In the rows, 128 means zero.
Turns, then the turns between two rows, first turn first; the first pair answered
turn J:
[118 135 132 109 101 133 124 154 112 120 127 154 100 126 120 144 134 139
 154 119] => [112 139 138 129 117 122 111 123 105 126 112 154 102 138 125 149 102 141
 149 107]
[112 128 142 110 144  81 121 156 126 135 138 170 130 195 152  93 137 150
 110 108] => [150 117 152  86 102 100 139 148 121  99 125 147 132 167 160 104 169 164
 138  94]
[141 109 152 149 152 127 113  84 125 139 123 108 145 139 129 112 107 147
 115 111] => [128 106 132 121 147 136 133 160 138 148 165 123 142 142 109  93 141 133
 101 138]
turn F:
[140 128 135 156 131 130 154 137 160 131 156 109 122 109 120 133 145 129
  99 132] => [114 140 137 159 162 115 121 132 145 144 145 136 111 126 122 138 113 107
 102 141]
[112 127 130 141 131 112 114 129 110 131 121 113 142 121 156  98 116 164
 145 135] => [117 122 129 141 124 116 122 131 116 129 125 109 150 117 152  93 126 168
 140 132]
[100 135 100 113 134 129 136 194 139 134 156 158 106 115 108 128 142  94
 121 158] => [ 98 151 103 114 121 117 118 178 128 105 137 171  81 112 130 143 124  95
 144 132]
[170 115 124 128 118 149 148 124 121 126 113 100 149 109 119 141 136 133
 126 128] => [147 118 123 133 153 143 123 128 112 152 109 118 153 131 108 138 115 110
 112 151]
turn W:
[121 116 137 103 156 133 124 161 116 158 152 142 138 158 121 112 131 137
  95 140] => [126 110 130 124 160 140 137 143 129 164 152 113 144 144 106 116 130 138
  89 141]
[101 141 121 122 138  99 105 148 120 110 132 152 119 132 143 131  89 127
 136 118] => [ 97 137 113 121 130  99 124 164 136 117 155 149 125 137 139 116 105 139
 123 115]
[137 124 119 127 142 138 126 134 143 138 123 113 154 113 129 139 115  98
 121 156] => [135 128 122 117 144 133 112 138 133 133 119 125 149 119 132 141 107  98
 132 154]
Pairs:
Between the rows of a pair lie two turns.
[145 115 152 145 126 167 119 120 117 165 136  77 137 137 110  94 139 157
  77 133] => [118 137 162 131 145 140  72 129  97 157 124 130 111 170 138  97 100 142
  90 126]
F then W
[130 116 138 109 113 107 134 102 105 124 105 126 151 129 110 150 136 110
 146 145] => [110 122 132 107 129  98 128 129 108 145 125 144 145 151 109 133 130 105
 132 154]
J then W
[118 181 134 170 111 105 126 138 149 114 161 133 121 136 165 102 120 158
 113  80] => [145 163 138 164  93 125 147 128 154 112 158 103 140 119 153 101 150 171
 116  82]
F then J
[147  99 132 113 114 121 139 104 122 120 104 119 144 123 138 128 155 156
 127 134] => [121 117 135 130 130 105 118  92 127 117 102 139 124 140 157 131 119 153
 123 119]
J then F
[134 123 134 131 138 119 128 128 128 145 130 133 141 154 144 118 130 133
 124 107] => [134 122 134 122 127 119 134 144 131 138 139 136 135 148 143 117 140 133
 126 109]
F then J
[123 126 123 116 132 123 137 139 128 172 135 176 131 183 127  92 128 140
  96 129] => [132 137 127  98 100 115 135 148 122 126 127 190 100 164 155 104 134 149
 122 104]
F then J
[118 136 111 155 156 139 149  97 142 133 116 121 132 123 106 160 123 140
 108 136] => [116 150 126 134 150 126 120 104 121 114  98 153 109 134 128 166 106 134
 131 127]
F then W
[166 150 111 156 174 116 118 131 120 186 135 138 157 141 116 121 127 115
 119 121] => [189 146 125 154 154 124 120  97 110 163 112 121 157 127 127 133 131 128
 141 106]
J then J
[128 125 110 141 151 142 145 103 124 139 119  88 148  97  99 130 131 119
 122 151] => [108 147 125 112 159 115  95 122  94 123 101 146 120 128 134 134 103 104
 148 143]
F then W
[122 138 129 104 134 117 127 155 126 136 141 137 119 121 117 128 131 107
 114 151] => [114 143 133 121 147 111 110 124 123 139 122 136 121 131 126 134 105 111
 115 139]
J then J
[144 128 136 132 110 112 102 106 102  98 102 155 121 143 153 109 122 170
 153 120] => [164 106 125 150 110 140 142  98 120 123 115 104 154 122 116 104 157 176
 132 140]
F then W
[141 129 134 130 100 116 174 128 142 100 162 100 118 129 147 109 133 175
 127  79] => [114 138 130 159 146 103 161 118 148 137 166 103 128 154 135 102 100 168
  99  89]
J then F
[ 98 143 124 167 148 113 122  91 138 150 126 124 127 134 119 136  76 124
 110 120] => [ 91 143 105 150 125 117 149 149 164 141 169 136 112 131 111 117 115 129
  95 123]
F then J
[147 104 128 131 130 130 149 153 134 135 146 101 142 152 146 124 171 147
 114 106] => [133 107 120 164 159 130 143 122 139 155 135  90 146 148 131 135 138 130
 105 116]
W then J
[122 135 126 122 112 108 135 138 124 110 141 142 105 137 161 127 130 147
 131  91] => [130 117 116 149 127 132 166 117 141 141 147  97 139 116 122 128 141 139
 107 116]
F then W
[135 127 107  86  87 136 148 157 133 102 131 136 110 111  97 124 184 144
 159 132] => [ 80 143  93 118 146 115 127 171 144 149 153 160 109 156  84 109 136 125
 118 151]
J then J
[122 135 124 136 141 122 108 113 118 121 111 133 116 119 132 135  98 121
 146 135] => [117 134 121 120 127 117 127 159 133 127 146 148 116 142 140 112 125 138
 128 130]
W then W
[139 141 155 119 130 136 121 120 101 149 122 149 132 148 108 136 141 107
 135 149] => [122 150 150 131 134 124 113 121 107 148 125 159 119 157 115 136 124 110
 133 139]
F then J
[115 145 117 157 151 136 111  87 126 126 105 118 106  89 130 169  75  92
 144 140] => [143 138 117 129 110 160 133 107 126  99 109 107 103  60 128 173 121 101
 163 138]
J then J
[159 128 129 144 115 139 153 115 138 101 107 108 111  91 120 130 128 136
 142 120] => [133 142 124 168 133 121 141 109 146 108 117 128 101 106 133 127  97 135
 128 111]
J then F
[112 129 118 112 138 128 120 145 120 133 140 140 126 137 121 121 125 122
 127 136] => [114 132 122 126 144 122 110 118 114 132 123 135 128 138 129 127 108 123
 130 125]
J then J
[112 147 115 155 116 104 122 104 132  94 128 123 100 134 159 140  98 143
 125  97] => [123 125 108 167 120 116 154 103 149 125 148  88 129 133 134 128 122 158
  97 108]
F then J
[125 147 154 111 111 114  97 112 109  99  97 150 122 119 124 151 105 116
 152 150] => [133 146 146 106  81 120 124 139 128  80 126 148 110 105 133 144 136 135
 149 136]
J then F
[114 144 128 155 128 105  96  99 140 114 128 150 106 148 158 126  91 138
 119  94] => [124 135 114 119  96 113 126 163 152 104 165 159 103 140 148 108 148 142
 116 105]
W then J
[145 125 135 107 103 121 138 140 126 106 148 131 129 141 148 117 153 150
 138 100] => [128 132 136 142 132 106 130 113 127 127 145 133 136 159 154 115 119 154
 120  90]
J then W
[174 119 123  72  94 158 112 133 113  90 103 136 119  93 128 142 164 102
 174 140] => [132 138 135 137 157 117  74  62 108 128  84 145 126 148 153 143  78 113
 151 116]
W then J
[101 147 123 124  86 120 120 174 137 110 155 144  81 150 140  92 153 134
 128 134] => [137 142 147 139  74 125 115 101 120  87 111 111  91 134 156 116 140 154
 152 105]
F then J
[140 105 135 118 151 146 132 113 138 133 118 100 133 122 105 147 122 124
 144 132] => [125 109 127 112 161 143 126 139 140 142 130 119 128 129  99 138 120 112
 138 148]
F then J
[101 127 116 144 140 133 145 135 147 123 162 122 118 122 113 113 116 133
 114 127] => [105 117 119 138 148 141 143 131 139 138 151 112 131 126  99 116 118 123
 117 145]
J then F
[116 142 116  94 155 136 114 150 110 148 124 138 127 142  92 137 113 129
 120 159] => [148 131 126  81 132 157 125 137 102 134 111 121 134 125  93 146 137 134
 134 150]
J then F
[167  75 190  97 122 134 146 110  77 143 103 123 171 171 144  91 165 165
 134 125] => [170  71 182 116 125 144 161  90  89 150 105  99 181 153 133 101 164 167
 124 128]
W then W
[134 124 153 121  99 104 135 136 117 129 133 146 145 150 136 115 138 149
 144 124] => [124 129 150 125 109 103 134 144 118 136 140 151 141 155 133 113 137 146
 137 126]
J then J
[115 132 111 113 143 136 129 175 130 134 138 139 116 117  92 127 135  81
 120 167] => [104 140 121 150 170 119 103 122 121 139 115 137 120 131 106 141  86  87
 119 149]
J then J
[122 130 128 132 105 136 131 110 134 106 126 111 133 134 158 154 135 162
 136 126] => [ 94 138 113 150 137 127 125 123 143 133 141 120 136 151 147 146 116 148
 113 142]
J then W
[128 138 156 100 124 125 137 127 113 117 137 147 127 142 145 120 135 146
 130 121] => [123 140 155 103 129 126 138 134 118 123 140 150 126 146 142 115 135 146
 130 124]
J then J
[123 114 114 181 122 110 147 119 155 134 131 136 107 155 144 158 135 154
 146 113] => [129 109 113 188 136 120 142 104 147 143 119 124 116 147 129 165 126 146
 143 127]
F then W
[148 122 147 120 117 129 136 108 117 136 130  98 151 146 130 117 137 137
 130 135] => [144 123 141 114 115 129 143 129 121 140 141 104 152 149 127 109 146 130
 126 145]
J then J
[139 130 155  94 104 138 129 150  92 104 105 153 114 145 150 131 150 138
 160 119] => [114 133 142  94 124 134 127 182 102 129 128 170 113 162 141 118 147 124
 140 136]
J then J
[139 135 126 114 135 115 116 103 117 137 117 135 131 123 131 127 118 125
 127 124] => [139 134 125 102 128 114 122 130 121 133 133 144 129 132 131 115 135 127
 123 125]
W then J
[140 118 137 148 142 132 136  83 113 137  79  90 159 105 109 150 110 129
 130 139] => [164 113 151 111 105 134 142 105 103 112  84  99 155 108 129 137 143 147
 145 125]
W then F
[103 165 104 120 129 114 115 135 120 154 131 163  93 140 134 122  94 144
 125 110] => [112 163 101 125 108 117 138 137 137 141 144 149  93 131 139 117 114 165
 120  95]
W then F
[124 129 125 152 110 120 155 137 158 117 151 113 117 142 153 108 143 176
 106  89] => [127 130 131 169 128 131 133  80 135 111 104  95 116 112 145 146 109 151
 128  94]
W then W
[113 124  87 148 135 138 168 161 160 175 158 105 131 113  82 126 142 107
  94 162] => [127 116 108 152 156 144 138 107 131 185 111  92 151 116  74 144 115  94
 113 174]
J then F
[150 113 133 108 126 168 156 162 132 125 127 128 147 118  98 130 159 102
 150 163] => [141 120 146 149 156 156 127  89 120 127  91 116 154 125 109 150 105 107
 153 147]
W then J
[104 141 108 151 120 137 140 143 141 104 139 131  93  91 126 154 118  95
 137 132] => [101 137 104 153 133 140 143 151 141 123 144 127 104  98 110 149 121  90
 123 151]
F then F
[105 143 140 122 137 119 104 152 120 121 132 149 100 150 139 119 122 125
 140 116] => [135 132 142 127 109 130 134 129 128 102 127 117 114 128 147 123 144 151
 147  90]
W then J
[127 126 132 131 124 123 136 101 138 125 111 127 117 144 144 123 117 140
 122 109] => [125 119 128 130 126 128 149 116 146 142 131 117 131 145 129 109 133 139
 106 120]
F then J
[114 105 147 146 157 114 131  77 138 135 104 108 150 170 141 110 111 129
  99 139] => [ 99 110 128 114 145 115 144 155 157 134 150 136 128 168 133  91 141 120
  88 155]
F then J
[ 92 137 105 152 141 142 126 152 118 136 170 146  73 109 117 141 100 101
 125 155] => [118 126 102 147 110 154 162 157 133 127 186 120  83  88 112 131 139 125
 123 142]
F then F
[126 108 155 130 142 142 115  81 108  94 119  99 129 153 135 131 143 133
 164  97] => [123 107 153 111 132 132 124 121 115  95 146 116 124 174 145 109 164 147
 154  89]
W then W
[137 119 112 127 108 139 152 146 136 137 147 111 127 133 119 132 138 138
 116 152] => [143 128 134 135 113 128 122  99 112 124 110 114 122 138 144 149 108 142
 137 133]
J then W
[129 109  97 118 103 150 131 125 124 107 132 113 128  89 100 149 160 112
 121 136] => [105 118  97 113 136 140  96 132 111 132 125 142 126 119  95 146 133  89
 114 159]
F then W
[ 95 144 105 105 146 116 105 143 117  96 143 124  97 117 151 126 156 137
 145 120] => [114 137 117 131 150 115 109  91 116  99 123  95 116 113 155 133 146 157
 143 107]
F then J
[152 126 134 123 100 132 138 103 123  92 111 113 121 105 145 149 145 142
 151 104] => [134 125 116 102 103 135 153 173 138 113 151 133 119 115 126 129 169 129
 131 134]
J then J
[106 142 118 150 160 113 106 122 135 157 107 151 149 143 129 101 103 123
 122 124] => [144 125 115 104 103 140 137 164 138 122 121 142 142 115 126  97 168 137
 144 124]
W then J
[149 126 150  85  95 129 105 138 102  94 112 148 110 131 162 128 150 143
 164 116] => [121 132 134  83 113 122 109 186 112 121 148 167 108 146 146 110 156 129
 138 139]
J then J
[128 110 173 123 123 142 102 126 119  93 136 138 128 141 159 139  99 145
 106 137] => [126 111 160 116 114 146 112 150 127  90 151 142 123 139 159 132 117 147
 101 138]
J then F
[115 138 118 139 111 115 146 151 151 110 166 139 107 120 139 119 130 137
 115 103] => [147 127 128 133  95 127 148 119 139  95 141 117 118 104 143 133 139 144
 135  96]
F then J
[145 107 139  99 135 140 124 131  96 133 107 125 138 119 106 146 128  96
 153 164] => [144 113 156 104 140 124 107 111  86 132  96 131 135 134 129 141 111 107
 160 142]
W then J
[137 112 107 138 105 149 163 153 151 142 137  98 138 102  99 135 166 130
 133 142] => [ 96 136 111 137 152 127 107 163 127 165 123 151 120 142 108 136 111  92
 131 157]
F then W
[153 133 136 131 131 128 122  89 121 121 112 114 126 127 144 150 124 142
 136 119] => [143 125 121 138 154 132 138 113 138 157 136 106 143 141 116 131 132 134
 103 143]
F then J
[141 128 119 132 145 147 121 131 125 119 117 115 130  93 100 154 119  93
 149 154] => [144 133 121 135 136 142 123 118 127 101 110 113 118  89 114 159 118 103
 156 137]
J then F
[131 125 149 115 134 151 129 158 147 116 144 136  93 148 133 127 162 128
 154 120] => [132 128 161 129 140 137 119 130 146 115 134 134  96 164 150 129 144 142
 154  99]
J then W
[118 132 124 128 137 152 119 178 129 122 121 158 110 124 135 122 131  75
 190 159] => [135 119 117 127 124 165 150 183 141 126 138 136 123 116 122 112 161  91
 181 163]
F then F
[141 123 147 109 126 123 106 122 105 125 106 131 132 159 140 112 135 126
 130 114] => [130 124 141 123 137 116 114 120 113 143 115 132 139 167 139 108 129 129
 114 116]
F then J
[153 109 135  96 129 122 161 131 136 108 136  91 155 144 146 123 129 161
 102 158] => [132 115 130 121 158 115 151 112 138 129 128  92 158 151 136 132  97 144
  88 172]
W then J
[139 129 150 113 138 132  91 133  94 121 107 146 132 124 116 137 113  94
 146 151] => [162 122 152  96 100 135 121 149 107  96 127 137 128 113 128 128 151 123
 150 127]
F then W
[160 125 128 136  87 138 158 123 154 111 141  88 151 128 129 121 157 178
 120 120] => [168 115 131 107  93 155 144 141 131 125 124  93 161 125 110 124 171 150
 131 157]
F then J
[176 114 127 154 159 151 117 142 134 139 124  91 156 129 115 127 128 123
 126 124] => [162 120 124 143 164 151 103 165 125 145 127 113 147 136 111 124 123 107
 131 140]
W then J
[127 126 124 126 124 136 119 135 131 134 114 116 133 131 113 137 119  92
 141 156] => [136 130 125 114 103 132 117 138 127 109 112 127 119 129 134 138 125 104
 156 138]
W then F
[102 158 118 134 138 117 123 140 154  99 131 133  99 143 155 112 104 111
 138 124] => [114 149 112 136 125 123 147 150 167 101 149 118 108 135 151 101 127 124
 127 117]
W then F
[121 120 133  89 130 121 126 173 118 158 144 148 137 161 123 101 150 137
 111 146] => [ 98 140 131 123 158 105  90 133 110 149 117 164 114 156 136 126  90 120
 123 135]
W then F
[115 132  88 107 120 120 129 148 139 162 156 123 133 168 129 123 140 126
 111 132] => [103 146  91 135 135 114 104 110 129 150 128 128 118 154 140 150  94 110
 128 123]
W then F
[102 115 103 128 117 143 129 109 129 117 151 130 130  96 102 123 138  92
 117 113] => [104 123 115 121 119 136 110  94 114 105 129 143 123 101 118 129 124  88
 129 105]
J then W
[130 118 128 137 145 124  99 129 102 162 118 148 104 130 105 157  95  73
 151 154] => [106 132 120 160 149 107 105 127 121 159 136 154  91 138 122 150  82  90
 135 128]
F then J
[128 125 150 113 151 120 109 125 111 166 137 148 148 172 125 114 123 125
 100 139] => [137 133 151 107 114 109 126 125 122 124 149 156 126 163 159 114 141 157
 114  96]
F then W
[126 133 120 125 107 141 137 159 127 123 151 130 140 149 125 101 161 121
  96 138] => [129 150 129 126  93 130 119 142 118  88 130 146 107 141 158 116 139 128
 120 112]
F then F
[110 119 125 127 116 140 143 129 124 128 146 111 144 130 129 104 129 146
 114 108] => [112 121 133 133 126 143 124  98 109 124 119 106 140 116 125 126 110 135
 132 111]
W then W
